In the data rows, zero lies at 4.5, halfway between 4 and 5.
In each game, the first row plays the second. By how much does the first row win? 10 means about a draw, 20 a big win and 0 a big loss. Wins can go round in a circle. Each row has two weighted sums of its numbers, A and B, taken from their middle values. A row wins by its A times the other's B, less its B times the other's A.
[4 6 4 5 5 4 4 5 4 5 3 5 4 5 3 6]
[2 6 3 5 4 3 4 4 6 5 3 3 4 7 3 6] -> 9
[7 6 7 7 4 8 7 4 3 4 7 3 6 4 4 3]
[5 4 4 6 3 4 6 5 4 4 6 3 5 5 7 5] -> 9
[6 4 5 5 6 6 6 4 3 3 6 3 5 3 6 3]
[4 2 3 3 3 3 5 5 4 3 6 5 5 4 7 4] -> 15
[3 5 6 5 4 2 3 5 4 5 3 6 4 5 4 6]
[4 3 2 2 6 4 5 3 7 3 5 6 6 4 5 2] -> 6
[7 2 3 3 4 6 6 3 7 4 5 6 6 3 7 3]
[4 6 4 3 4 4 4 7 5 4 4 6 4 3 4 5] -> 7
[4 5 5 4 5 3 3 5 5 6 2 7 3 5 2 5]
[6 6 3 0 8 9 6 3 9 5 5 7 5 3 5 4] -> 10
[7 6 9 8 4 8 8 7 0 3 8 0 3 4 3 5]
[6 3 6 5 4 8 6 1 4 3 7 2 6 4 5 2] -> 9
[3 4 5 5 7 4 3 2 5 4 6 2 5 5 5 3]
[3 5 5 5 4 4 4 5 5 5 3 6 4 6 3 5] -> 8
[2 5 4 4 6 4 3 5 3 5 3 3 1 6 2 6]
[4 8 5 4 4 4 4 8 5 4 4 5 4 4 2 7] -> 12
[6 7 7 8 3 7 7 7 2 4 5 3 5 5 2 5]
[2 5 3 4 5 3 2 4 6 6 2 6 4 6 3 6] -> 9
[3 7 4 4 6 3 3 7 5 5 4 5 3 4 3 7]
[4 5 5 4 5 3 3 9 5 4 4 6 4 3 4 5] -> 9
[9 7 9 9 0 6 9 5 1 4 9 0 8 2 7 1]
[4 6 5 4 6 2 2 6 6 6 2 8 5 4 4 6] -> 5
[4 5 3 5 5 7 6 0 5 5 4 3 4 6 3 5]
[4 2 3 3 4 3 4 4 5 3 5 6 5 4 7 3] -> 17
[4 4 3 5 4 3 5 3 6 5 4 6 6 5 6 4]
[2 4 4 3 4 3 2 4 4 5 2 5 2 6 2 5] -> 10
[3 4 3 2 5 2 2 3 6 6 2 6 3 5 4 4]
[4 4 4 5 2 5 5 5 3 4 5 4 4 5 4 5] -> 11
[4 6 5 7 5 3 5 7 5 5 5 4 5 5 4 7]
[6 4 5 3 5 6 4 5 5 4 5 5 5 3 5 4] -> 9
[4 5 7 6 3 8 4 8 0 3 6 0 1 6 0 6]
[4 7 4 3 7 3 3 8 6 5 3 6 3 4 2 7] -> 12
[4 2 3 5 3 5 6 2 4 4 5 4 5 5 7 4]
[5 2 4 3 5 5 4 4 4 4 5 6 5 3 6 4] -> 10
[4 7 5 3 6 4 3 8 6 4 4 5 3 4 3 6]
[4 6 6 6 3 5 6 6 2 5 4 3 4 6 2 5] -> 8
[4 5 8 7 1 6 5 8 0 2 6 3 4 5 4 5]
[3 5 3 4 7 3 4 6 6 5 4 5 3 4 4 6] -> 16
[6 2 3 2 5 6 5 4 7 4 5 6 5 3 6 3]
[5 4 4 6 1 5 6 5 4 3 5 4 5 5 5 4] -> 9
[3 7 2 3 5 5 4 3 7 5 3 4 2 6 2 6]
[4 7 5 6 4 5 5 3 3 6 2 5 5 7 2 5] -> 17
[4 3 3 3 4 4 2 6 5 6 2 5 2 5 3 4]
[5 5 7 5 4 6 6 6 0 4 6 2 4 3 5 6] -> 9
[1 4 3 4 5 2 2 1 6 6 1 5 2 7 3 6]
[5 1 4 4 2 4 4 4 4 3 5 6 5 4 7 3] -> 11
[5 4 5 3 8 7 3 4 7 4 6 4 5 5 4 2]
[5 5 7 6 4 5 4 8 1 4 6 0 1 5 3 5] -> 9
[7 3 4 4 3 6 6 4 5 4 6 5 6 3 7 3]
[2 5 3 4 5 2 3 4 5 5 3 5 4 7 3 6] -> 12
[3 5 5 4 4 3 3 7 4 4 4 6 3 4 3 5]
[6 3 3 3 5 3 5 5 6 4 5 6 6 3 7 3] -> 10
[8 6 9 9 2 8 8 4 0 2 9 1 7 2 6 3]
[4 2 4 4 3 3 4 5 4 3 6 5 5 4 6 3] -> 16
[3 5 3 3 6 3 3 5 6 4 4 5 4 4 4 6]
[7 2 3 3 5 5 5 3 6 6 4 6 5 3 7 4] -> 9
[3 2 6 4 6 5 0 2 5 5 2 8 4 5 4 2]
[5 6 4 5 4 5 6 5 3 3 6 3 6 4 5 5] -> 10
[5 4 9 6 0 6 6 4 0 1 9 0 2 3 5 6]
[6 4 6 6 5 4 5 4 3 3 6 2 5 4 6 4] -> 12
[6 6 6 6 2 5 6 7 3 4 6 4 6 4 4 5]
[3 3 3 3 5 4 2 4 5 6 2 5 1 5 3 5] -> 10
[9 5 6 8 5 7 9 2 6 4 7 2 8 4 8 2]
[6 6 6 3 9 8 5 5 6 4 7 3 5 4 4 2] -> 9
[4 3 5 4 7 8 2 0 6 6 3 5 4 6 4 2]
[4 3 3 4 5 5 4 4 6 5 5 5 4 5 5 4] -> 8
[5 2 3 3 4 5 5 3 6 5 4 5 5 4 7 4]
[6 5 4 4 5 5 5 6 6 5 4 6 5 3 5 5] -> 12
[6 6 7 7 2 6 7 5 2 5 5 5 5 4 3 5]
[2 4 3 3 7 2 2 3 5 5 2 5 3 6 3 5] -> 10
[3 3 5 4 4 2 1 5 4 6 1 6 4 6 3 5]
[3 7 6 8 3 8 8 4 1 5 3 4 6 8 0 6] -> 4
[4 5 4 4 5 4 5 6 5 3 6 5 6 4 4 4]
[6 7 8 9 3 6 8 3 2 3 7 2 7 5 4 5] -> 11
[6 6 8 8 3 4 6 3 1 3 8 1 8 5 6 4]
[4 5 3 5 5 2 5 8 6 4 5 5 5 4 5 5] -> 14
[3 3 3 4 3 4 5 4 4 2 6 3 5 5 5 4]
[4 3 5 5 6 5 3 2 5 5 4 3 4 6 3 4] -> 10
[9 5 9 9 1 5 7 4 2 4 8 2 8 3 6 1]
[3 5 5 3 5 4 3 6 4 5 3 5 1 5 2 5] -> 9
[6 2 4 5 2 4 5 4 5 4 5 6 6 4 7 3]
[5 7 5 5 5 6 6 5 3 3 6 3 6 4 4 6] -> 7
[4 4 4 3 5 4 3 4 3 5 3 5 3 5 3 4]
[3 4 3 3 4 3 3 3 5 5 3 6 4 6 4 4] -> 11
[3 4 6 4 5 0 1 5 5 6 1 8 5 6 4 6]
[6 3 3 3 5 5 3 3 6 6 3 6 4 3 5 5] -> 12
[8 2 6 4 4 9 7 2 3 4 7 3 5 3 6 3]
[3 5 4 6 3 1 4 8 5 3 6 4 4 6 5 5] -> 19
[7 3 4 4 4 6 6 5 4 3 6 5 7 2 7 4]
[3 4 4 4 5 3 1 4 7 6 2 7 3 5 4 6] -> 10
[9 5 6 8 4 5 8 4 5 4 7 3 8 3 8 3]
[4 5 4 4 4 3 4 7 5 3 5 5 5 4 4 5] -> 11
[5 3 3 4 4 4 5 5 4 4 5 5 4 4 6 3]
[3 4 6 5 5 3 2 3 4 5 3 6 5 6 3 4] -> 11
[5 6 3 4 5 4 6 5 5 4 6 5 5 4 5 5]
[4 6 3 4 6 6 6 2 5 5 5 4 5 4 4 5] -> 9
[5 5 6 5 6 6 4 5 3 4 5 2 4 5 4 4]
[5 5 2 2 7 5 6 5 6 3 6 6 6 3 6 4] -> 10
[4 5 7 6 3 3 5 5 2 4 6 3 4 5 5 5]
[3 2 4 5 1 3 4 3 4 3 6 4 4 5 7 3] -> 5
[4 4 7 6 3 3 5 7 1 4 7 2 4 4 7 4]
[7 2 4 4 4 6 5 3 6 6 4 6 6 2 7 3] -> 12
[5 2 2 3 5 6 5 3 7 4 4 6 5 4 6 3]
[1 3 2 4 4 0 1 1 6 6 1 7 3 6 4 5] -> 10
[4 4 4 5 2 4 5 4 4 4 5 3 4 6 4 4]
[3 3 2 2 6 3 2 3 6 6 2 4 1 5 4 5] -> 9
[4 4 4 6 5 5 4 2 5 6 3 4 4 6 3 5]
[4 1 3 3 3 3 4 4 5 3 5 6 5 4 7 3] -> 11
[5 2 2 3 4 5 5 3 7 4 5 5 5 4 7 4]
[6 2 3 3 4 5 5 3 5 4 5 6 6 3 7 3] -> 9
[5 9 6 3 7 4 4 8 5 4 5 6 5 3 3 6]
[7 3 4 4 4 5 6 4 5 4 6 5 8 2 7 3] -> 11
[5 3 5 5 6 7 4 1 5 6 4 3 4 6 3 3]
[6 6 5 6 6 5 6 6 4 4 6 3 6 3 6 4] -> 11
[5 3 4 4 3 4 4 5 5 4 5 6 6 4 6 3]
[6 3 6 5 5 6 5 1 5 5 5 4 6 4 6 3] -> 11
[4 4 3 3 6 4 2 2 6 6 3 5 3 5 4 5]
[3 6 4 4 4 4 5 5 4 5 4 5 4 5 4 5] -> 11
[6 4 6 5 4 8 6 2 3 2 8 1 5 4 4 3]
[2 5 4 4 7 3 2 5 6 6 3 6 3 5 4 6] -> 5
[3 5 3 4 4 5 6 4 3 4 5 4 4 5 4 5]
[3 7 4 4 4 3 4 8 4 5 3 5 3 5 2 6] -> 7
[4 1 1 1 6 5 5 1 7 3 5 6 6 5 7 1]
[8 7 9 8 1 7 8 7 0 2 9 0 2 2 4 5] -> 1
[5 3 8 5 3 5 4 3 0 4 6 2 3 4 5 5]
[3 7 4 5 4 3 4 3 5 5 3 5 4 6 2 7] -> 3
[4 5 5 4 5 5 5 6 3 3 6 3 4 4 5 5]
[5 7 5 4 5 4 3 9 6 4 4 6 4 4 3 6] -> 12
[7 4 4 4 9 9 7 2 7 3 7 3 7 5 6 1]
[4 5 5 6 2 3 5 7 2 3 6 4 5 5 6 5] -> 7
[2 5 4 4 5 3 3 4 5 6 2 5 2 6 2 6]
[5 4 4 5 3 4 6 6 5 5 5 6 7 3 7 4] -> 9
[4 6 5 3 9 6 4 4 5 4 6 3 4 4 4 3]
[3 4 4 3 6 2 1 4 6 7 1 8 3 5 3 5] -> 8
[3 4 4 4 5 3 2 4 5 5 2 4 2 6 2 6]
[6 2 3 4 3 5 6 4 5 4 5 5 5 4 7 3] -> 10
[2 4 3 4 5 3 4 5 5 4 5 5 3 6 5 4]
[2 4 5 4 5 1 1 8 6 6 2 6 4 7 4 6] -> 11
[5 4 3 4 3 4 5 6 5 3 5 5 6 4 6 4]
[5 3 4 3 4 6 5 3 4 5 5 5 5 3 5 4] -> 10
[5 6 5 9 5 6 6 2 6 7 1 6 8 8 2 4]
[8 5 5 4 6 7 6 4 7 5 5 6 6 2 6 4] -> 10
[2 4 3 5 5 2 2 3 6 6 2 5 3 7 3 6]
[3 6 4 6 6 3 4 4 5 5 4 4 5 6 4 5] -> 12
[4 6 5 6 2 6 7 5 2 3 7 2 4 5 4 5]
[8 4 3 0 8 9 6 3 9 4 5 7 6 3 6 2] -> 12
[5 6 4 4 4 5 5 6 4 4 4 5 4 4 3 6]
[6 4 5 5 5 6 6 3 3 3 6 4 6 3 6 3] -> 12
[5 5 8 7 4 5 3 5 4 5 4 6 6 5 4 3]
[3 5 4 3 5 4 4 6 4 3 5 4 3 5 4 5] -> 8
[3 4 3 4 4 3 4 4 5 4 4 5 5 5 5 5]
[5 7 6 6 6 6 7 4 2 3 7 2 6 5 5 5] -> 12
[4 5 3 4 5 4 4 4 5 6 3 4 3 5 4 5]
[3 5 3 2 6 4 2 4 7 5 3 8 3 4 4 4] -> 12
[5 4 5 6 2 5 6 3 4 3 6 4 7 4 7 4]
[3 4 4 3 5 2 2 8 5 4 4 4 2 5 5 6] -> 16
[5 4 6 4 4 5 3 8 1 5 4 3 2 4 3 5]
[4 4 5 4 4 4 3 4 4 5 2 6 4 6 3 4] -> 7
[5 2 4 4 4 4 4 4 5 4 5 5 5 4 7 3]
[2 6 5 6 4 5 6 3 2 5 4 3 4 8 1 6] -> 7
[3 5 4 4 6 2 2 6 7 5 3 5 4 5 4 6]
[4 5 8 6 5 4 2 5 4 5 4 6 5 5 3 3] -> 8
[1 5 6 5 5 0 2 7 5 5 4 4 2 7 3 7]
[5 5 4 6 3 4 7 4 4 4 6 4 7 5 6 3] -> 2
[8 4 5 6 4 6 8 2 5 3 8 0 6 5 7 2]
[4 5 2 2 6 5 4 4 7 4 4 6 4 4 4 4] -> 9
[5 5 6 6 2 4 6 5 3 5 5 3 5 4 5 6]
[4 6 3 2 6 6 4 2 7 6 3 4 3 4 3 7] -> 10
[3 5 4 3 5 2 2 4 6 6 1 7 4 5 3 5]
[4 8 5 3 6 3 2 8 5 5 3 7 3 3 2 7] -> 8
[3 4 3 3 6 2 3 4 6 6 3 6 4 5 4 4]
[6 6 6 5 7 6 5 4 4 3 7 3 7 4 5 2] -> 10
[3 3 4 4 5 3 2 5 7 5 3 7 3 5 4 5]
[2 5 6 6 4 2 3 8 4 4 4 4 3 7 3 6] -> 3
[6 6 5 4 9 9 6 4 6 3 8 3 6 5 4 1]
[3 5 5 6 5 3 2 3 5 6 2 6 4 6 3 4] -> 12
[9 5 4 6 4 8 9 3 6 2 8 2 7 5 6 1]
[3 6 5 5 5 3 3 7 5 5 4 5 4 5 3 6] -> 7
[3 6 4 4 6 4 3 5 4 4 4 4 3 5 3 6]
[4 6 5 4 6 3 3 8 5 3 5 5 4 4 3 6] -> 8
[5 2 3 3 4 4 3 5 5 5 3 5 3 4 5 4]
[7 5 4 5 6 6 7 3 6 4 6 4 6 6 5 2] -> 10
[3 3 3 3 5 4 4 5 7 4 4 5 4 5 5 5]
[3 6 4 3 6 4 3 6 3 5 3 4 2 5 2 6] -> 11
[6 5 4 3 7 6 5 2 6 5 4 5 5 4 5 4]
[2 4 3 3 5 2 2 2 6 5 2 6 4 5 3 6] -> 10
[6 5 5 3 9 8 6 4 6 3 8 3 6 5 5 1]
[5 4 3 4 7 5 3 2 7 7 3 6 5 4 5 4] -> 16
[3 6 4 4 6 4 4 6 5 5 4 4 3 5 3 6]
[7 7 8 9 3 6 7 6 1 3 8 1 7 4 6 3] -> 11
[3 5 6 7 6 3 3 6 5 7 2 7 4 5 3 5]
[6 1 2 3 3 6 5 2 6 4 5 6 5 4 7 2] -> 10
[4 3 3 3 5 4 4 3 5 5 4 6 4 4 5 4]
[3 6 4 4 5 3 3 8 4 4 4 5 3 5 4 6] -> 11
[4 6 5 4 6 4 4 7 5 4 5 6 5 3 4 5]
[3 5 5 5 5 5 4 2 1 5 4 2 3 6 2 5] -> 14
[3 5 4 3 6 5 4 4 4 5 3 4 2 5 2 6]
[6 5 6 6 1 6 7 5 1 2 8 3 6 4 6 4] -> 13
[5 2 3 4 3 4 5 5 5 4 5 6 5 4 7 3]
[4 2 2 1 6 6 4 2 6 5 3 6 2 4 5 3] -> 8
[6 3 2 3 4 6 7 3 7 4 6 4 6 4 6 4]
[4 4 3 4 3 4 5 5 5 3 5 5 5 4 6 4] -> 9
[5 4 4 5 5 6 5 3 6 6 3 5 5 5 4 5]
[4 7 5 3 6 4 4 5 5 5 3 6 4 4 2 6] -> 12
[5 8 5 4 6 5 4 7 4 4 5 5 5 3 3 5]
[4 6 8 8 4 5 5 2 3 7 2 8 6 6 3 5] -> 11
[3 5 4 4 4 3 3 5 5 6 3 7 3 5 3 5]
[3 6 2 4 6 3 3 4 7 6 3 4 4 6 3 6] -> 11
[5 4 4 5 3 4 6 6 4 4 6 4 5 4 5 4]
[5 1 3 4 3 4 4 5 5 4 5 5 4 4 7 3] -> 10
[5 2 3 3 4 3 4 7 5 3 5 6 4 3 7 3]
[4 3 4 5 2 2 3 8 5 4 5 3 3 5 5 5] -> 12
[2 6 5 6 6 2 3 7 4 5 4 3 4 7 2 7]
[6 3 3 3 4 5 5 6 5 4 5 5 4 3 6 4] -> 9
[3 4 3 3 5 3 2 3 6 6 2 7 3 5 3 4]
[4 5 6 6 3 2 5 5 4 5 5 6 5 6 4 5] -> 12
[3 5 5 4 4 3 3 6 5 5 3 7 4 4 3 5]
[7 2 6 4 3 5 5 2 3 5 5 5 6 1 8 5] -> 12
[5 4 6 6 4 5 4 6 3 5 5 1 3 6 3 5]
[3 5 4 4 5 3 3 7 6 5 3 5 3 5 3 6] -> 16
[4 5 6 3 5 2 1 9 4 4 4 7 3 3 4 5]
[8 6 7 9 4 5 6 3 4 5 6 2 7 4 5 3] -> 16
[4 3 2 2 8 4 5 4 6 4 5 6 5 4 6 4]
[5 8 4 4 7 5 5 7 5 5 4 4 3 4 3 7] -> 15
